0: [102 152 111 173 176 145 125 143 178 119 138 112 132 161 144 126 106 136 164 121 101 111 117 123 197 119 139 114 169 106]
1: [117 116  95 179 153 135 131 148 199 109 117  85 139 114 159 123  88 139 106 113  81 175  80  99 204 108 138 114 178  81]
2: [173 135 103 174 151 150 117 148 203  99 151  94 134  93 170 130 100 128 157 145  87  97 185 101 203 126 123 105 158  94]
3: [128 121  84 169 112 152 125 159 203 143  83  65 166 116 159 118  88 146 106 105  67 131 133 101 188 125 126 106 174  89]
4: [161 129  84 161 122 157 115 153 210 159  50  50 185 176 173 110  96 174 140 102  75 154 102 126 168 148 141  94 170 117]
5: [172 132 122 157 103 160 126 125 189 170 103  83 140 209 178 125 140 145 255 146 112 195 102  90 175 153 152 120 172 116]
6: [152 139 129 145  95 165 138 114 189 178  89  74 146 115 190 133 137 157 109 142 112 172 157 118 161 158 150 130 174 130]
7: [152  99 146 142 165 180 136 113 162 197  94  90 114  85 172 141 160 135  94 143 128 113 108 129 151 158 146 145 160 134]
8: [164  89 152 125 131 211 148  99 160 164  91  91  97 103 165 150 146 110 185 153 121 101 173 112 151 156 145 169 148 134]
9: [178 120 130 153 128 173 129 137 179 150  80  70 143 102 187 116 125 158 136 139 115  94 140 112 171 159 150 146 155 120]
10: [122 129 124 153 123 162 120 142 186 141  86  64 154 118 186 119 115 157 122 147 102 107 149 125 168 160 142 146 145 115]
11: [116 135 108 174 136 108 110 147 163 107 113 105 149 143 125  89 116 130 125 108 114 111 130 160 189 108 145 117 175 100]
12: [176  91  99 169 133 102 104 133 138  88 158 128 146 106 121  93 106  98 144 112 146 165 124 119 163  83 134 119 147  80]
13: [126  89 100 155  89  97  86 138 124  97 152 115 165 142  99  85 114  99 123  96 142 138 110 145 136  83 138 112 139  89]
14: [140  91 118 140  76  89  87 143 130 118 147 114 178 210  77  86 116 109 141  87 125 135 193 152 119  81 143 113 138 102]
15: [175 132 113 124 104  93  78 156 127 140 122 119 175 105  81  93 144 138 122  83 107  90 130 109 101 109 148 103 123 120]

[134  83  96 123  80 131 184  55  92  69 114 124  92 128 177 111 174 137 150 178 159 154 107  97 119 144 157 226 158 177] 8 7 6 9 10
[104 173 129 109  97  95 126 166 122 171 110 132 138 210 101 131 170 183 111 107  89 144 105 104 108 153 154 127 121 122] 15 11 14 0 10
[147 134 109 122 134  90  70 165 123 132 110 110 181 116  79  85 154 144 143  79 105 110 125 137  83 121 153 101 110 127] 15 13 14 11 12
[ 95 165 138 107 108 130 137 165  91 147 121 155 109 137 112 143 172 152 109 133 133 108 133 135 106 177 126 133 102 127] 15 7 10 11 0
[109  89 108 146 119 105  81 134 118 138 158 125 172 112  86  89 116  96 103  85 150 102 101 187 119  77 135 105 127  97] 13 15 12 11 14
[149 133 197  76 121 176 163  94  92 115 160 170  71 199 124 185  78  77 167 183 143 109  87 119  89 128  54  87  78 182] 8 0 7 13 12
[ 91 104  96 151 166  94 158  91 146 127  80  98 116 113 115 101 133 116 106  81 130 115 105 120 145  75 162 158 192 132] 11 0 13 1 12
[171 139  89 142 140 156 108 151  82  82 190 182 125  91 165 149 122 154 111 172 211 136 141 103 111 188 109 152  86 144] 12 7 15 9 13
[193 103 205  62 159 190 175  78  95  82 166 171  69 140 147 197  48  57 191 198 153 118 142 120  74 119  30 101  67 211] 8 7 12 2 0
[240 169 134  94 143 113 109 169 124 167  96 130 159 124 100 125 173 177 112 106  72  94 150  85  82 157 153 111  95 131] 15 9 7 10 6
[ 89 121 101 170 155  85 105 133 144  78 108 109 140 120 109  77 125 106 112  95 138 140 200 118 155  95 151 127 162  94] 11 12 13 14 0
[133 184 147 105 144 107 123 156 124 177 131 138 133 130 108 135 153 167  93 116 102 104 112 157 115 151 135 114 106 128] 15 11 7 10 0
[118 157 180  86 117 127 143 135 111 147 135 164 109  90 109 140 112 120 123 143 110 135 132 105 123 137  95 100  96 137] 15 7 0 13 10
[119 191 141  92 149 116 141 164 124 168 105 138 119 103 117 143 170 170  96 120  78  99 163 111 105 167 136 113 102 125] 15 10 7 9 6
[ 95 168 177  85 100 125 142 135 121 158 127 150 114 101 106 146 123 148 164 137  97 120 119 124 115 143 104  99 100 138] 15 0 10 7 8
[114 174 127 117  93 111  94 171 116 166 134 136 146 116 103 116 173 148 153 110 119 128  77  98 107 154 147 119  95 124] 15 13 11 0 10
